Rotation paths and how fast each direction turns (degrees per step):
Each turn is a multiple of 5 degrees from 10 to 175, or 0.
Each row of a path follows its step; steps can be skipped.
Rotation 1:
step 3: [ -1 -19 -14 -21 -11 -20 -16 -12   3  11   7   6   5 -13 -26 -10  11 -19
  20 -13   2   6   9 -10  -4   0  15 -10   5   3  14   3   1  -3   9  10
  39   6  -3   6 -16 -34 -20  -3  -2  13  10]
step 6: [  4   5 -39  -6  11   5  -6 -19   1  19   5  -6   0  -9   5 -21   6 -24
   3   9   6  16  23 -19   7  -2  16 -30  -1   8  -1   6 -25  -4  18 -10
  -8  10   2  20 -23 -15   2   1 -14   2  -6]
step 7: [  7  -6   0 -30   7   7   8 -30 -14  23  -9  -6   7  -6 -35  -4  -5 -13
   3   3   6   0   8  20  12 -16  12 -18   1  -1  21   9  24   1  17 -19
   9   2   6 -10  16  10 -16   9 -10  -7  14]
step 16: [ -5  12   4 -30  22 -12  12  -4  -1  -2  -2  -8  20  -9 -44 -15  -1 -14
   9 -10 -12  -6  13  -2  18  -1   6 -12  -6   8  -2  15   8  -2 -10  -8
  21 -22   5  15  -5  -9  11  -5   3 -32   6]
step 17: [-15 -11   7 -34  13   5 -13   9   1  -4  13  -7  36   3  -3  12 -14  13
  12  23   4  24  24  -2   0  13 -10 -26  12   3   2 -20   1   8   2  -2
  -8 -11 -21  -6  -4   5  -8  -9 -12  -4  19]
step 21: [-16  11 -12 -12  33   4  -4  24  -7   0  11  -5   6   3 -15 -16 -13  11
  10 -17  -9  -9  -2  14  -4  -7  10 -19   5  -5 -12 -21   5  -8  15   1
  -4 -28 -10 -16 -35 -11 -11  18   4   5  16]
step 24: [-15  10 -11 -22  16   7  -4 -14   6  -2 -10  29  -2  -1 -19   4 -14  -4
   0  -6  18   6  24  15  -8 -20  -1  -5   5   9  11 -20  18  -8  16  -5
  21 -26  -6  -8 -17 -15   8  -4  -5  27 -15]
step 27: [  0   1 -22 -14  27  26   8  -7  17 -18  -4 -12 -11   9 -24  -2   9 -10
  -2 -11   4  10  11   1  -3 -18  -4  -7   1 -17 -12 -21  -5  -3   0  -4
 -32  -5 -18   0 -34 -19   1  -2   3  16   4]
step 29: [-16 -14 -18 -23   2  -7  -9  -4  -8 -24   0 -17  13 -21  -3 -23  -3  21
  -3 -16   7  25   8  -3   9   8 -16  -9 -17  11   6   4  13   4  16 -15
  10 -11  -8  24 -10 -28   4  -3  18   4  -8]
step 30: [ -7  -7  -9 -26  -3  14  -6   0  19  -3   0  -1   4   0 -15  -5  -2 -23
  21  -3 -11  13  13  15 -22  -4  -1 -19  -5  -7  -3 -19  19 -15  14  11
   9 -20 -17  -7 -10   8 -37   6  18  25   0]
Directions:
[ -2  -2   0   3   4  -2  -6   9  -1  -1  -2   2   0   2   0   5  -5  -2
  -8  -4   6   3   1   2  -5  -3   6  -1  -1  -2  -3  -2  10  -1  -6  -2
  -6   1   3 -10  -2   0   0   4  -7  -1  -5]
110
[-2  1  8 -5  6 -2 -7  3  6 -1 -5 -6  3 -1  1 -1  4  5 -3 -8 -3  1 -4 -4
 -4 -2  4  1  1  3  5 -7  1  2 -6  3  6  0  3  7  1 -3 -6 -4  5 -2  1]
55
[-2  1 -4 -2 -9  3 -7 -4  4 -7 -4 -3 -4 -3  3 -2  7  1  4 -2  3  2 -5  7
  1 -1 -7  5 -5 -4  0 -5  5 -3  0  6 -3 -8 -1  0 -3 -2  2  4 -2  1 -4]
10
[-9  5  2  3  4  0  2  0  2  2  4  6 -7  6  5  4 -4 -1  2 -1 -1 -7 -8  4
 -1  1  0  3 -1  4  3 -7  3  6  7 -5 -5 -3 -3  5 -1 -2 -2 -2 -5  0  3]
110
[-3 -2  3  6 -5  2  2 -3 -1  1  1  0 -6 -1 -4  3 -5  7  0  0  2  6 -1  3
 -5 -4 -2 -6 -3  0  1  3  2  0  2  0 11  2 -2  7  4  3 -8  4 -5  7 -8]
65
[ 1 -1 -3 -2  1  0  1  1  6  0 -3  7 -5  4 -1 -9 -1 -2  5 -2  7 -2 -2 -2
 -7 -1  0  0 10  4  1  3 -7 -9 -3  0 -3 -4  4  1 -6  0 -7  3 -1  5  0]
120
[ 0 -8 -3  4 -7  4  2  4 -3 -4  3 -2 -8 -5 -5 -2 -2 -1 -5 -4  4  0  0 -1
 -7  4 -1 -1  0  5 -2 -5  1  4 -4 -1 -1  0 -5  1  2 -1  1  2  7 -3 12]
40
Rotation 2:
step 0: [ 24 -11  -6 -10 -12 -16   1  12 -25 -17 -16  12   9   0  14   2  -5  22
 -16  19  16   9  10   1   7 -13  -9   7 -19  -5  -2 -14  -1  11  -4  26
  12  -3  -2 -10   7 -16 -10 -14  20 -14  23]
step 2: [ 23   2  -6  -5   8 -19  -9  18 -21  -8  -9   8 -35 -22   3   0  -4  21
   1 -16 -19   2  -7   4   3  -5   2  11   5 -24 -11 -13  -1  25  -8  19
   9 -16   9  -9  14 -20 -11 -11  17   5   2]
step 3: [ 17   2 -17 -17  -4 -10  11  23  -5  -3  -9 -10 -28   3 -11  12 -14   0
 -15  14  30  16 -14 -13  19   5 -12  -2   6 -11  -8 -24   9   1 -31   2
   1  -2  -9 -12   2 -12  -4 -20  -5  13  -8]
step 7: [-11 -18 -10  -2   3  11   9  27   6 -10  27  14 -17   5 -11  21   0  15
 -11 -15  21  21 -21  -2  14  -8 -15 -12  -1  -1  10 -16   8 -29 -16   1
   1  -2   0   3 -13  -9  19   6  -3  -8 -11]
step 9: [-12 -13  -5  -6 -17 -10   2   6  16   6  23   4  -3 -10   6  35 -16  -3
 -12  -4   2  14 -13  10   1  -5  -1  -8  -8  -4  -5  -1 -12 -26 -15  14
  14  14   0 -25 -16  -3  20 -30  19  -3   8]
step 13: [-19   7 -23 -14  -5 -10 -13  10  -1  15  14  13   8 -17 -15  12  10 -11
 -21 -16   2   3  19   7   5  -2  -2 -17 -20 -13  -1 -17  25   6  -8  17
   9   6  25   2 -10  -5  25 -23  12   4   4]
step 22: [-19  -5  20 -23  -4 -15  -5  10  -9   6   2 -14  -5  18  12   5   3   8
   9  -1  11  15 -21 -11  31  -4   3  -3  -6  -2  -2   4  27   0 -30  -3
  15   1  13  23 -31   7   3   4  16  12   2]
step 25: [-16 -24   9  -4  10   8  -9   8  -7 -12   6   5  -3   4  -4   6   4  15
 -25   8  22   1 -10  16   4  -3   6  -8 -23   1  18  -7  18   8 -11 -11
  16  23   2  -1  -6  -9   8  20  29  -2  36]
step 26: [-26 -13  12 -24 -16   0   8  17  -2 -14  20  14   1  13  28  25  -1   9
  -4  18  -7   7  -8  -3   6  -6   2  -4  -2 -15  14  15  13   3   4 -10
 -19   1   6   6   0  14  17 -12  31   3   8]
step 28: [ -3  -6 -14 -30  11  -2  21  22   7 -22  32   6  -3   3   4   5  -8   7
   4   7  24   2   1   1   7  29   3  -4 -12  -8  14   3  10  26 -10  -3
 -10   8  20 -14 -11 -11  -2 -20  17   4   7]
Directions:
[-2 -5 -2 -7 -2  6 -3 -2 -8 -6  0 -4  7  2 -5 -3  0  0  0 -1  2 -2  4 -8
  6 -6 -1 -3 -4  1  5 -5  3 -9 -2 -4 -1  2  7 -1  4  2 -1 -5  2 -3 -6]
115
[ -5  -2  -2   1   1   3  -6   3  -4  -2   0   4   0  -4  -1   2   7   1
   4   1  -7   6  -4   0  -1  -1   5   8   1  -4   5   2   0   0   3  -5
  -1 -10  -1  -4   8   5  -3  -3   0  10   0]
120
[-3 -7  0  2  0  0  3  2  6 -2  2  0  3 -3  1 -4  3 -2  2 -1  1  6 -9 -8
 -2  5 -1  0  6 -1 -1 -7 -1  0  6  5 -7 10  4  1  8  2  2  2  1 -2  5]
35
[-6 -1 12 -1  1 -4  0  4  0 -1 -3 -2  3  2 -6 -1  3 -2  5  3 -6  2  8  2
  0 10 -2 -4  2  2  6  7  4  2 -4 -5  6  5  0  4  3  2  4 -1  1 -2  3]
10
[  5  -6   4   5  -1   4   2   5  -5   0  -7 -10  -9   5   2   4   2   1
  -5   0  -2   0  -1 -11   2   2   2   4   3   0  -1  -3  -2  -1  -1   1
   7  -4   0   6   1  -2   1   4   6   3  -1]
20
[-4 -3  1  5 -5  0 -1 -7  0  2 -4 -2  8 -2 11  0  4 -5 -3  7 -4  4  1  1
 -4 -7 -1 -4 -4 -5  1 -1  3  0 -5  6  3  2 -1  4 -4  2  2 -4  3  5  3]
85
[-2 -4  5 -7  6  2 -5 -1 -5 -6  3 -2  5 -2 -1  5  2 -9 -7 -3  0  7  1 -3
 -4  1  0  3  1 -1 -9  3 -2  5  5 -4 -3  0 -6 -1 -9 -2  1  1  2 -5  0]
25
